In the data rows, 128 means zero.
Some points, one per row:
[190  86 122 169 144 145 100  84 190 142 109  85 104 159 104 145  97  96 114 154  95 134 151 105 126 122 148 151 108 160 180 138 151 122 117 109  74]
[130 131 131 139 168 109 121 116 136 124 110 133 143  81 141 127 114 176 113 146 145  84 139 158  82 118 141 117 150  70 117 131  91 146 129 152 131]
[156 118 117 132 121 155 123 121 144 109 136 118 108 157  99 127 122  99 150 122 109 145 135 113 137 103 156 147 120 132 132 130 140 109 128 123  86]
[140 101 148 111 120  98 120 112 115 139 101  94 155 102 142 113 108 168 101 136  98  96 115 133 132 133 117 163 147 145 146 140 142 133 134 131 161]
[161  78 130 132 155 128 103  88 132 156 115 130 151  90 121 104  96 166  82 147 116  80 129 135 105 128 150 126 135  91 148 126 122 139 117 154 138]
[166 114 150 130 134 127 106 116 125 106  80  81 168 106 129 128 109 158 166 138  95 112 144 125 107 103 145 148 123  92 152 146 144 120 135 132  99]
[171  94 145 146 169 109  92 100 136 132  85  92 145  93 110 119 121 167  97 172 108  85 145 137  91 137 139 138 153 112 162 138 114 143 105 120 153]
[118 155 103  98 125 155 143 171 148 156 153 171 116 120 157  99  92 141  73 118 141 121 111 119 152 125 122  79 140 142  86 127 145 139 121 109 169]
[124 109 123 127 124  91 152  78 100 141 112 125 159  95 123 130 139 139 126 136 144 121 108 152 116 156 124 131 142 121 141 111 146 161 144 164 118]
[141 105 133 114 152 152 109 146  91 139 109 123 155 116 120 100 122 144 130 132 101 119 109 120 126 111 145 114 103  89 139 155 126 112 145 138 111]
[139 148 105 160 102 166 151 144 134 102 169 157  88 194 102 168 168   9 165  97 154 211 121  95 158 146 125  98 102 206 107 106 173 119 139  85 107]
[103 109 118 135  79 149 118 112 119 124 162 140  78 165 114 128 101  64 117 108  91 173 121 121 137 138 102 171  88 147 116 112 158  98 142 136 131]
[116 117 116 131 106 114 147 101  77 130 129 158 152 118 127 134 123 126 122 112 132 155  82 145 127 164 123 127 130 145 120 118 155 125 171 146 137]
[157  77 149 127 151 121 106 101 138 137 110 118 144 155 128 107 107 114 148 132 123 119 132 104 105 111 156 131 124 123 147 142 137 129 123 125  99]
[ 92 122 165 118 124 116 125 162 118 110 122 130 119 162 155 120 136 128 170 113 149 107 150 106 126 112 126 148 130  93 139 128  88 114  92 129 129]
[ 87 162 144 121 122  97 140 128 113  99 124 134 151 112 131 135 155 149 183 119 159 136 131 152 144 131 116 137 144 106 132 113  99 119 135 147 113]
[117 149 140 137 116 112 134 107 118 108 122 108 152  93 117 122 124 173 126 148 121 126 107 157 139 167 117 132 142 135 160 117 121 116 125 123 148]
[122 128 145 122 168 129 116 129 139 133 110 112 142  93 142 110 130 160 140 145 115  85 165 161 107 110 111 130 110  88 128 151  90 118 139 135 120]
[197 159 119 143 126 191  87 147 214 102 159  66  60 175 101 143 153  42 148 144  87 149 185  75 147  68 130 162  91 186 117 150 157 105  89  63  84]
[121 142 149 141 129 107 128 127 133 118 142 136 131 145 124 129 138 118 148 110 132 121 136 120 143 125 131 120 121 155 121 135 112 121 132 118 121]
[ 53 186  88  63 135 188 167 255 109 163 171 209  99 164 201 160 141 147 102  74 177 142 117 127 152  89 105  48 132 129  66 131  98 121 109 112 162]
[124 146 129 141 153 154 118 143 158 128 164 125  62 156 129 125 137  90 131 132 128 131 162 106 107 101 140 134  98 125 110 134 104 116 108 114 108]
[117 133 127 141 121 126 137 114  99 133 119 139 165 115 116 148 140 153 124 134 144 123 114 155 127 156 123 103 140 121 140 106 137 134 136 145 127]
[177 115 161 151 139 121  71 103 164 109 104  78 143  84 128  99  75 144 136 168  84  86 170 131  85 112 151 169 117 117 148 135 140 112 117 119 122]
[121 140  74 151  99 181 133 184 172  98 166 146  57 221 117 177 154   8 147  85 131 197 146  89 151  82 117 132 106 192  85 121 161 122 129  86 104]
[121 124 125 127 142 125 120 111 120 109 132 127 142  78 134 116 113 164 118 146 113 115 111 159 121 151 117 136 119  99 132 132 117 122 141 133 145]
[139 107 133 121 158 121 119 119 109 153 109 104 135  90 140 116 118 155 121 129 113 110 124 137 103 111 138 137 115 103 131 148 119 128 145 155 103]
[113 127 120 123 128 125 135 139 115 122 133 159 118 137 124 121 133  99 152 114 128 146 134 133 119 136 137 130 123 124 123 128 106 124 139 128 108]
[111 117 137 116 136 117 130 146  91 135 115 134 148 104 154 121 108 152 121 121 127 114  95 138 116 134 121 128 128 113 136 138 126 120 146 128 135]
[155 122 138 136 149 121 115 101 134 125 106  94 164  69 136 122 114 150 137 144 120 106 129 149 101 136 132 122 116 100 128 124 135 148 145 132 104]
[123 133 160 129 122 103 113 139 135 127  97  90 121 133 145 124 139 126 155 138 122  91 177 125 100  97 125 168 127 106 131 125  95 135 113 123 129]
[176 131 150 168  97 110 107  64 152 114 103  79 157 103  95 138 108 135 136 167  97 114 132 135 123 146 137 152 127 161 175 109 160 119 125 123 108]
[ 86 139 104 107 120 151 155 180 126 170 151 190 109 125 168 106  87 121  61 104 156 121  99 106 147 118 112  91 140 127  84 110 140 142 129 116 172]
[178 152  67 166 105 212 125 165 187 117 192 138  55 234  70 168 176   0 135 103 125 207 132  51 192  91 145 122  94 223 108 139 187 105 114  73  64]
[ 91 159 127 104  97 129 163 148 110 126 140 142 150 106 138 133 141 159  94 133 147 114 101 145 165 155  90 104 151 146 117 106 141 136 122 122 191]
[120 160 140 130 117 126 130 147 122 108 128 149 135 156 125 137 155 102 174 118 155 143 144 117 135 120 137 100 128 125 120 109 116 124 120 116 117]
[ 92 131 148 100 130 101 142 158  99 127 120 102 107 114 146 109 149 147 132 132 120  99 141 135 110 116 112 174 131  92 141 135  84 127 123 133 155]
[119 137 137 120 137 100 132 125 118 109 111 125 146  88 123 123 130 163 122 138 127  94 136 137 142 126 129 132 151 103 139 118 109 142 124 134 147]
[114 130 152 118  97  88 125  87 120 106 121 114 151 128 122 122 134 142 155 126 122 127 116 136 141 147 122 161 144 129 141 117 111 129 136 134 135]
[ 45 193  82  45 102 183 185 245 131 164 165 206  90 192 206 147 123 143 101  59 196 157  87 101 177  81  94  35 140 164  24 124 160 151 123 101 201]
[151 120 129 159 108 117 125  84 140  98 128 149 145 125 100 141 105 115 130 140 112 138 133 152 122 156 137 120 142 135 147 100 139 118 132 135 117]
[ 79 136 145 110 119 114 151 170  90 119 131 148 124 180 130 128 181 109 178 103 171 149 135 118 145 132 126 110 136 102 128 118  85 128 108 138 128]
[ 82 164 103 106 140 143 172 171 108 154 154 191 123 111 151 130 115 154  82 121 168 126 107 162 151 137 123  70 139 124  98 117 120 130 138 147 136]
[ 92 178  80  80  97 155 182 182 159 141 166 167  83 118 183 137 101 154  50 123 151 137 100 126 152 150  86  89 156 138  88 114 148 161 101 108 216]
[108 135 131 114 139 127 135 134 104 104 135 140 126 119 132 121 147 159 142 127 135 114 129 143 129 137 120 130 137  63 136 126  83 118 116 146 136]
[139 123 142 131 134 119 124  98 119 118 125 139 152 114 128 130 113 149 134 137 132 103 120 136 119 135 158 109 132 103 139 119 116 130 128 154  93]
[160 115  99 136 137 179 129 135 136 137 131 122 132 147  99 129 130  88 157 130 102 164 133 129 129 109 148 113  85 148 132 139 171 105 164 122  57]
[176 122  91 153 141 169 118 127 171 127 148  95  72 171  88 147 148  96 123 133 109 161 149  95 128 103 148 140 106 141 127 153 150 121 101 125  89]
[127 134 132 114 137 113 146 126 144 130 108 143 159  99 145 119 123 170 118 148 152 104 122 150 136 161 125 110 157 138 132 132 123 143 131 131 141]
[ 83 237  52  50  97 212 204 255 195 206 190 166  42 142 215 152 116 149  43 127 191 153 139 137 156 120  77  37 142 177  55 100 161 161  59 103 212]
[112 116 145 125 131  95 121 117 132 116 113 123 146 111 130 102 112 183  99 150 109  77 125 125 132 133 117 147 152 102 149 130 102 128 113 130 168]
[  3 234  51  24  64 235 231 255 135 155 199 241  67 189 219 133  95 119  68  50 195 199  79 110 202  92  47   9 140 146   0  97 178 126 104  77 246]
[136 113 157 140  98  99 122  83 118 118 110 127 179  97 127 123  83 140 126 125 123 110  96 147 130 147 128 140 146 151 137 114 158 124 161 129 134]
[119 115 154 105 149 104 113 128 138 111 112 131 149 101 144  86  89 169 122 145 130  83 128 131 125 115 138 140 156  97 150 126 100 115 117 128 138]
[ 99 186  80  88 130 156 170 205 143 156 155 168  84 127 184 142 125 166  77 112 179 136 118 124 150 107 120  74 153 126  76 130 119 160  85 128 181]
[130 146 130 143 120 107 138 128 108 138 127 124 138 122 111 148 167 106 156 132 131 143 158 147 118 147 137 128 128 151 144 114 129 139 129 145  96]
[178 107 158 147 141 117 105  74 152 121  98  66 146  74 121 122 106 187 107 183  94  81 147 136  93 149 142 164 131  88 175 141 116 129 100 148 122]
[143 156 142 144 144 127 135 116 142 107 120 103 124 110 122 134 127 144 153 150 118 114 158 144 121 118 138 145 128 119 140 137 125 107 140 133  86]
[175 102 120 158 146 106 119  73 123 156 102 110 158 116 100 142 162 149 137 139 138 140 137 132 104 162 153 121 135 109 165 131 111 156 115 153 109]
[110 121 141 117 129 127 126 130 110 125 107 123 148 127 138 125 124 146 140 129 127 122 119 128 119 136 128 129 123 105 132 132 118 127 149 131 122]
[132 115 142 135 102  79 138 108  61 138  97 118 168 141 102 125 164 107 165 101 148 159 104 111 135 144 136 131 142 122 147 105 146 146 138 137 126]
Here are 10 more points, each followed by its number:
[155 134  82 147 128 192 126 143 184 131 180 127  53 203 101 161 152  35 132 115 134 177 150  79 145  94 149 128  92 189 117 135 164 124 106 106  70] 0
[ 29 135 138  98 149 142 132 212  94 116 140 184 126 148 154 124 130 152 144  96 159 117 121 153 129  94 112  97 118  89  87 123  67  92 144 133 148] 1
[129 129 127 145 136 137 131 124 138 119 134 145 120 129 118 152 128 101 135 122 147 141 126 130 120 134 132 111 120 148 116 116 138 121 147 133 114] 2
[ 73 182  97  78 109 174 178 235 134 187 160 179  88 163 198 138 116 137  74 101 162 125 110 104 151  92 106  75 131 183  84 132 138 127 106 110 164] 3
[ 86 186  69  84 102 173 206 225 113 185 167 180  83 170 147 142 170 128  85 103 180 180  98 117 170 147  96  47 148 170  97 111 143 145  89  98 186] 4
[153  91 146 130 131  96 111 121 125 140 104 115 166  96 133  98  98 149 100 138 105  96 138 139 106 126 136 144 151 112 145 123 119 134 124 126 156] 5
[114 146  93  77 140 203 145 215 148 171 123 147 122 128 183 112  87 168  72 132 138 104 115 106 150  90 123  68 115 107  98 140 149 136 104 112 150] 6
[134 133 119 150 142 105 140 104 111 117 137 133 137  85 115 136 116 170  89 143 124 113 113 152 115 154 129 121 154 100 156 118 124 129 121 154 139] 7
[166 126  98 163 149 224 104 147 202 110 152 134  67 195  96 175 138  63 141 119 128 171 150  85 165  96 137 118  97 169 123 148 147  84 112  95  64] 8
[116 127 132 124 130 123 138 149 112 144 109 151 163 133 129 110 143 110 134 111 149 139 115 127 133 135 109  93 137 134 103 125 126 135 150 111 136] 9
Which of these numbered points is nearest to each point below, ignoring the 2 directions in which the first points spread most? Its number follows each.
[ 85 119 118 102 102 115 177 159  83 154 131 202 153 162 165 128 148 103 141  74 185 165 106 131 172 144 106  95 148 149  75 120 143 152 162 126 159] > 9
[164 112 115 150 111 135 127 132 163 130 157  90  74 201  99 165 191  41 141 105 131 182 148  76 163 130 119 145 113 192 131 133 139 143  83  95 122] > 4
[ 91 124 149 113 124  97 133 153  59 137 115 131 154 120 145 135 161 138 153 101 141 137 121 138 126 125 115 138 136 122 124 133 115 131 139 140 154] > 9
[178 115 119 166 148 124 130  44 132 120 138 108 142  91  85 135 130 127 107 176  99 122 131 155 117 185 139 114 115 118 173 119 147 141 127 154  90] > 7
[153 120 119 134 145 125 122  99 161 131 131  81 118 128 130 134 125 129 133 142 111 115 126 123 103 128 134 139 108 119 166 137 127 135 128 133  86] > 0
[157  95 162 139 118 113  83  97 127 114  99  79 130 123 106 103 117 129 143 147  85 121 139 106 127 141 139 163 114 123 149 135 130 131 103 116 139] > 5
[ 94 143 111  95  93 159 140 170 148 151 124 139 121 139 156 120 110 147  91 118 130 132 112 118 161 135  84 124 130 153  84 134 147 143 120 100 193] > 5
[118 146 150 123 126 119 127 140 125 144 104 123 163  97 157 120  92 172 101 149 120  68 126 138 117 113 126 131 128 128 145 134 124 109 131 147 109] > 3
[ 75 200  97  59 113 206 156 255 190 176 146 160  77 137 221 129  76 172  66 105 170 124 131 121 160  76  94  68 140 136  36 141 127 138  82 102 193] > 6
[131 122 139 144 140 120 125 112 111 140 133 141 142  84 138 136 108 147 110 135 131 115 114 151 105 140 131 130 133 143 131 132 140 118 151 140 131] > 2
[155 130 144 158 134  87 130  76 121 136 118  95 141 108 101 123 154 140 129 164 137 128 135 129 109 169 145 128 134 125 156 123 129 159 104 145 122] > 4
[180 113 120 152 141 150 115  92 196 120 123  91  92 129 113 137 120 100 116 170 105 125 167 132 107 128 128 152 108 137 135 142 138 134 114 124 106] > 0
[141 166  49 170 123 255  98 220 255 102 217 187   0 255 101 189 132   0 108  72 123 200 143  10 205  24 120 117  69 255  49 149 180  72 119  18  44] > 8
[ 63 213  54  43 102 230 208 255 179 219 174 179  37 158 213 133  88 165  32 112 183 133 130 117 180  76  90  53 131 165  56 129 163 142  72 104 211] > 6
[159 102 149 135 172 149  98 123 143 126 121 104 110 100 122 103 100 147 111 161  91  93 161 119  97 111 155 142 110  89 137 151 106 111 109 133 110] > 6
[134 106 145 138 114  95 100  98 121 136 117 105 162 110 126 105 110 130 109 141  89 119 110 133 112 161 109 150 125 139 156 119 130 128 139 112 152] > 5
[ 76 167 130 109 128 163 130 211 116  81 145 135  85 177 128 149 179 115 190  91 155 152 151  99 155  72 124 132 128  95  95 144  95 105 111 117 139] > 1
[198  97 142 169 123 124  90  86 142 123 119 112 149 110 106 111  95  99 112 158  91 117 142 114 104 138 176 130 111 128 133 126 140 145 120 124 122] > 5
[134 128 133 111 135  91 134 115 129 130 111 111 147  93 156 123 122 165 118 149 123 100 137 144 109 138 130 127 147 108 141 120 114 157 109 144 125] > 0
[ 79 171 110 105 150 198 139 234 139 113 177 161  57 181 155 166 164  75 167  62 167 165 151  95 153  38 137 101  96 127  49 154  91 102 128 123  94] > 1
[ 90 175 117  85 116 120 153 188 139 149 132 157 136 124 186 137 120 154 107 104 146 110 121 137 151 118 101  99 144 162  98 128 116 136 138 114 151] > 3
[ 70 202 103  83 100 166 163 223 131 159 147 159 119 127 184 125 128 157 105 109 159 130 120 128 149 103  91  99 131 144  73 125 133 125 119 110 176] > 3
[ 59 150 153  92 124 118 151 198  76  89 120 142 132 163 149 113 151 124 194  85 146 131 127 120 166  83 117 130 130 113 112 137 101  96 156 119 137] > 1
[191  94 116 160 157 160  90 103 166 158 117  91  86 144 102 135 121  91 120 154  96 140 166 115 104 126 153 140  87 149 152 146 149 126 115 129  80] > 0
[154  88 152 130 167 104  99 128 121 131  83 111 159 107 137  99  96 151 119 124 103  91 138 116 104 103 142 131 137  89 129 152 114 136 129 126 123] > 5
[127 116 144 144 106 114 134 106 117 130 128  92 129 146  94 121 146 126 131 129  94 138 119 120 132 141 109 160 126 155 166 139 142 109 131 127 136] > 4
[ 85 133 133 107 155 151 136 197  87 131 116 132 127 126 148 139 149 153 153 105 141 112 139 147 102  87 107 125 125  75 125 143  97  97 145 138 129] > 1
[172 134  78 144 131 232  94 174 240 119 171 117  35 248  84 148 162  13 137 114 126 173 167  36 180  52 134 141  95 193 107 152 154  98  79  59  64] > 8
[154 141 157 165 117  86 141  39 154  99 125  92 154  64 106 145 108 178 112 186 127  90 134 180 117 183 135 147 160 123 178 100 127 133 117 154 121] > 7
[130 133 159 140 124 134 102 155 139 123 113 123 156 152 128 130 145  92 177 116 140 113 153 116 131 102 128 120 115 161 110 132 134 121 150  92 130] > 9
[169  85 181 134 153  93  84 116 141 140  59  79 176 117 146 122  94 172 152 124 106  58 158 121 101  78 135 167 144  98 169 153 115 113 124 127 107] > 3
[105 139 133  82 138 147 141 178  87 132 113 136 157 127 165 129 139 142 152 100 152 121 109 122 128 104 124  95 124  99 105 140 128 129 146 136 113] > 9
[169  88 111 139 108  92 131  49 123 107 115 104 156  85  95 130 132 140 120 164 101 129 112 154 117 182 135 156 141 110 163 109 149 159 132 160 136] > 7
[113 141 134 115 135 107 140 125 110 109 110 140 146  95 151 131 118 161 143 129 153 126 111 140 117 133 140 130 156 114 115 131 135 146 147 145 128] > 2
[ 69 131 131 116 121 107 147 178  83 129 143 187 127 158 144 113 144 103 140  83 159 152 115 126 127 130 116 101 136 109  98 116  93 129 146 121 164] > 9
[167 113 150 143 126  80 139  50 110 121 111  68 154  90  99 128 150 158 138 165 110 118 141 155 126 181 132 165 143 122 191 114 136 142 121 149 118] > 4
[146 143  70 167 150 235 117 223 218 131 173 137  22 255 100 180 167   5 120 100 146 181 173  43 167  45 128 113  90 194  99 151 152  92  93  73  56] > 8
[ 99 144 126 104 139 183 128 208 109 114 141 152 116 176 127 145 154  88 182  83 145 173 127  98 148  75 128 106 105 105  95 152 129  94 141 127  83] > 1
[112 140 140 135 111 112 120 107  95 103 122 136 137  93 128 124 117 138 151 131 120 138 120 163 115 138 127 160 124 132 106 136 141 113 169 157 138] > 2
[164 115 139 144 157 110 109 103 148 142 118 110 127 126 117 133 130 132 132 144 110 111 163 107 103 110 155 139 127 125 154 147 126 139 108 141  89] > 0
[147 120 141 145 151 105 108 104 133 124 102 125 165 104 123 141 126 172 155 132 142  95 145 156 112 116 145 130 146 112 144 133 119 118 159 148 116] > 2
[115 133 124 126 140 188 130 208 158 102 152 127  64 189 126 143 137  81 137 120 124 147 157  92 136  86 118 124 107 123 124 138 117  81  90  99 107] > 8
[ 77 196 104 129 154 189 154 226 142  96 184 174  64 180 144 173 166  77 165  96 173 163 165 112 131  69 126  86 112 131  89 116 114  88 114 115  87] > 1
[104 117 180 106 138 112  97 140 113 127 100  75 135  96 143  85 105 189 126 151  91  80 119 122 120 104 107 180 121 102 149 153 112  93 123 123 153] > 3
[ 72 175 100 118 104 171 138 213 125  98 170 167  89 211 115 155 181  54 177  66 156 184 146 111 170  69 116 107 125 152  75 118 122 107 132 111 127] > 1
[ 72 176 111 126 100 147 173 178 127  75 186 169  65 166 130 152 150  54 148  86 154 181 129 114 161 102 121 111 120 147  55 113 132 125 131 131 123] > 2
[115 128 146 122 135 124 121 142 136 139 118 120 105 149 137 132 134 123 152 123 122 111 154 116 125 111 128 161 108 144 136 149 113 113 130 136  98] > 3
[ 93 125 140 104 148 107 144 146  68 119 111 115 118 150 116 122 185 159 159 123 162 135 123 120 146 127 136 125 141  86 142 133  92 131 111 156 143] > 4
[178 108 173 153 128  83  91  76 151 122  94  67 157  93 114  99 102 145 144 162  91  91 157 144 105 134 142 173 136 132 170 130 123 121 126 125 114] > 5
[ 87 161 109 114 124 118 170 146  93 131 156 177 140 129 125 134 164 151 115 116 169 142  99 141 158 159 109  77 155 118 126 101 119 139 121 128 162] > 4
[161  88 111 128 139 106 127  89 123 133 102  71 156  88 113 121 143 169 102 159  77 113 113 129 117 152 118 154 129 108 174 151 132 154 126 142 139] > 4
[166 119 131 133 164 104 119 117 132 141 109  90 129  83 124 114 129 170 110 158 109  77 153 146 100 120 146 144 139  84 176 141  93 135 118 146 120] > 0
[164 136  75 155 135 215 101 152 243 107 188 134  21 192 118 157 100  48  96 130  93 159 165  81 154  74 136 155  90 192 107 154 157  91 111  88  78] > 8
[ 77 152 123 120 136 133 137 173 106 105 149 161 104 164 134 139 164 109 173  95 168 154 142 129 128 100 137 112 123 110  93 127  85 120 133 133 137] > 1
[136  87 140 110 137 126 116 131 100 145  93  99 149 131 143 124 135 141 133 135 103 109 116 122 112 125 117 147 112 107 156 157 121 130 133 128 123] > 3
[123 146 105  96 136 161 146 186 164 156 148 175 121 115 166  97  92 148  64 134 161 106 120 124 150 115 113  71 152 119  77 122 136 144  98  99 194] > 5
[107 145 129 116 124 156 128 191 116 108 136 125 101 170 127 137 157 105 175 109 122 144 144 108 127  84 122 138 108 119 125 139 113  91 123 103 117] > 1
[ 79 138 139 115 134 144 111 158 114  82 128 173 139 130 152 120  93 134 156 121 132 123 123 147 105  99 136 109 118  85  89 120 105 103 151 126 135] > 1
[168 103 103 150 144 136 113 103 157 135 137 132 104 139 103 132 118  94 111 124 110 136 140 121 112 117 148 127 113 127 116 146 138 144 130 142 105] > 0
[140  97 162 128 134 117 114 111 133 126 113  82 136 140 126 119 114 143 140 129  99 115 131 111 137 130 129 147 114 129 168 143 128 110 123 129 108] > 3
[ 81 170 145 121 129 129 157 192 100 106 149 155 113 164 136 144 188  97 191  87 188 153 149 130 141 115 130  95 135 100 101 112  67 121 121 122 121] > 1
[118 166  97 126  83 142 149 134 127 162 164 164 111 103 135 125  99 137  41 139 135 144  91 135 145 166 115  95 142 150 101 105 153 151 108 123 198] > 7
[112 136 130 131 140 111 127 137 115 144 134 139 143 103 121 132 150 154 105 144 142 115 135 151 123 162 126 103 144 120 155 110  98 139 102 147 143] > 4
[163 143 101 143 116 178 121 150 193 124 157 116  93 189 111 165 149  55 134 132 125 151 154  84 147 110 139 118  99 178 139 120 149 123 104  91  78] > 0
[144 133 102 153 114 171 120 110 162 105 166 143 110 173  97 155 124  73 148 125 117 170 130 116 140 116 136 124 100 177 123 121 180 100 147 114  88] > 2
[ 72 176 101  64 114 177 181 227 149 177 151 172  97 163 180 121 109 156  59 107 176 125  99  89 180 100  81  68 151 155  87 121 152 127  79  94 199] > 3
[133  96 124 152 119 100 128  76 114 111 115 164 173 109 127 137 103 117 128 124 137 141 101 152 114 179 137 115 140 122 125 110 136 143 160 154 122] > 2
[ 85 187  67 111 108 187 168 195 150 160 177 195  82 112 165 143  86 142  25 132 146 161  87 143 138 148  85  57 124 163  54 123 167 138 112 109 211] > 7
[152  63 149 125 136 121  87  92 137 127  79 112 138 144 135  98 102 128 131 137  97 101 137 103 108 119 148 157 119 103 121 151 115 148 126 136 132] > 5
[118 137 150 117 184 146 115 174 123 111 107 110 153 106 150 125 122 198 150 141 126  79 145 140 101  82 132 117 124  68 147 154  92  87 129 130 107] > 8
[152 126 134 156 144 102 125  84 155 106 113 122 182  87 121 132 107 160 140 155 135  93 135 158  97 137 145 122 151 114 157 113 132 135 144 128 109] > 2
[171 118 104 171 150 176  98  86 184 104 155 141 101 159  75 153 130  98 139 140 141 153 138 123 128 126 158 103 124 143 128 126 141 115 117 123 101] > 8
[162 159  63 167 125 231 111 171 212 102 199 145  25 222  92 202 175   0 145  81 146 215 143  63 176  73 126 120  88 217  66 140 172 111 115  64  65] > 8
[148 106 145 130 135  99 106 103 136 123  92 117 168  97 119  85 107 166 129 140 120  87 131 116 124 130 149 139 145  87 138 127 113 148 121 125 140] > 5
[169 150  54 165 123 211 114 172 227 124 177 124  48 217  89 171 176   0 129 119 116 193 170  71 157  83 122 139  91 215 102 140 166 126 111  63  61] > 0
[106 132 159  99 184 144 115 184 117 144 110 117 123 102 148 105 127 190 124 133 132  80 147 131 133  93 134 122 127  99 142 158  73  99 113 119 133] > 8
[ 99 122 123  99 146 150 122 163 146 165 113 138 124 128 160 113 111 172  93 125 143 103 117 127 129 103  96 127 142 111 103 150 116 123 118 130 152] > 3
[165 125 130 138 147  70 134 105  98 165 112  95 141  99 136 136 144 176 108 131 112 103 148 143 111 142 134 157 164 106 190 134 115 144 113 162 114] > 4
[136 140 142 135 144 135  92 133 176  98 115  93 101 136 144 123 112 137 148 148 107  98 177 116 108  92 132 161 118  90 127 149  99 120 115 117 122] > 8
[208  86 139 165 155 119  89  45 173 130 100  46 144 112 116 142 111 149 131 165  89 109 138 134  93 136 151 164 114 128 170 169 140 142 141 141  90] > 0
[132  92 154 129 123 102 107  86 110 122 106 124 140 120 111  87 103 152 106 145 109 100 108 118 137 150 132 141 137  96 157 114 115 132 102 132 160] > 5
[132 108 142 139 150 139 113 113 114 135 119 133 143 103 133 125 118 133 126 127 128 101 125 150 101 124 129 127 118 116 118 145 120 125 160 131 137] > 2
[171  99 138 143 159 113 126  86 155 119 107  79 116 106 121 134 121 138 121 180 105  91 156 146  94 148 134 160 134 126 188 131 127 129 117 136 103] > 0
[158  95 131 139 139  82 139  57 134 121 108 114 152  93 107 122 122 160 103 161 119 101 132 161 122 174 120 147 171 113 186 112 128 148 114 146 141] > 7
[175 131 139 164 123 115 130  70 154 109 135  80 118 133  80 141 136 135 136 168 115 131 147 132 138 149 154 148 136 154 185 112 144 109 104 139  93] > 7
[193 110 120 164 149 148 104  80 173 132 131  76 107 119 111 151 119 113 123 148  82 129 167 137 105 119 144 158 104 147 142 159 151 130 141 139  84] > 0
[163 157  83 161 118 178 126 135 215 122 184 127  67 203  89 164 151  38 123 125 133 162 153  79 177 104 137 120 101 196 131 123 155 115 101  93  57] > 0
[124 153  78 141 116 195 130 174 167 124 182 182  75 213 100 168 164  10 151  87 150 190 140  98 145  86 135  89 103 204  78 116 157 115 148  91  91] > 2
[101 122 139 111 162 147 126 156 114 104 121 138 133 128 140 111 129 160 149 133 127  96 142 133 126  97 129 135 128  58 134 153  90 104 135 141 125] > 1
[183  71 128 167 108  89 129  20 113 161 126 114 146 136  68 135 135 102 102 130  92 154 107 134 123 197 120 148 135 178 181 117 169 136 142 142 119] > 4
[138 152  63 148 120 206 129 167 203 110 213 173  23 239  84 156 162   0 129  78 149 208 131  43 189  72 146 112 111 204  76 134 154 115 107  66  85] > 0
[169 126  95 157 118 170 110 120 199 115 172 120  40 200 106 143 136  18 124 111 124 180 148  60 151 109 145 137  90 179  86 130 151 136  94  98  83] > 0
[137  98 128 118 157 146 103 149 111 150 113  99 132 131 117 108 136 130 143 124  99 121 138 119 109  96 135 138  89  99 132 160 121 113 147 130 106] > 3
[101 162 123  98 111 113 166 166  88 128 126 127 164 115 140 121 157 149 133 122 130 101 110 136 134 115 106 120 134 116 123 130 132 129 154 130 132] > 9
[104 128 140 142 120 123 115 123 113 124 135 111 113 113 119 125 122 115 131 132 104 143 117 146 113 152 110 148  99 144 139 122 124 101 155 134 131] > 2
[ 39 162 132  82 124 131 153 212 110 145 141 207 122 141 180 101 109 150 111  88 178 116 115 130 155  97 117  93 149 121  77 125  81 121 131 114 180] > 1
[131 141 135 132 134 130 130 124 149 110 146 101 101 139 128 127 124 129 143 140 124 131 148 122 121 101 147 145 122 128 154 121 120 101 111 138 103] > 0
[106 118 134 113 165 141 118 178  85 132 123 144 125 132 132 118 167 111 173 103 151 146 155 127 122  95 143 118 120  95  97 153 101 133 140 136 134] > 1
[162 128 122 133 139 126 126 108 155 137  97 113 161  96 141 126 105 167 107 156 124  89 124 137 118 135 139 115 135 106 137 143 124 155 129 130 110] > 0
[110 125 137 110 146  87 138 134 107 128 116 117 126  90 144 120 153 169 135 135 140  98 151 154 105 132 132 155 158  79 137 134  83 159 113 159 144] > 0
[156  84 140 157 141 113  93  75 146 135 104 110 152  77 113  98  91 142  88 169  99 100 133 152 105 170 123 153 128 117 140 130 136 146 130 136 150] > 5
[157 121 112 126 106 118 125 114 132 160 104 109 143  89 136 128 108 133  75 157 100 120 113 147 123 165 115 134 119 168 131 128 152 155 130 124 145] > 5
[144 115 116 145 102 132 125 107 159 138 146 116 109 180 103 123 130  54 125 125  95 150 132  90 147 125 120 150 101 192 141 120 164 119 131 111  95] > 5
[ 86 116 138 111 116 112 143 161  77 136 135 155 101 169 128 112 153  90 142 102 149 159 119 111 133 136 133 132 115 118 107 122 104 134 127 132 148] > 9
[115 137 157 125 133 130 120 166 107 106 108 133 136 143 140 120 106 133 168 108 123 119 133 120 122  85 144 129 131 110 130 136 121  91 145 118 110] > 1
[112 174  55  83  80 194 166 182 168 184 165 162  92 132 169 129  83 130  42 117 148 176  83 121 173 133  93  82 130 187  55 122 196 158 109  99 203] > 5
[ 89 126 138 127 117 119 123 151  77 120 141 163 137 144 117 117 152  97 153 102 129 142 124 128 139 124 110 125 114 114 124 109 106 108 136 113 158] > 9
[136 119 159 138 124 112 124  95 117  89 117 121 155 113 122 122 107 128 154 131 122 117 129 142 123 128 129 132 134 104 123 115 143 119 142 131 119] > 2
[ 72 173  85  92 101 135 176 201  87 148 150 201 108 132 149 136 160 111 110  76 199 187  89 124 172 145 104  67 162 151  46 109 142 170 122 118 208] > 9
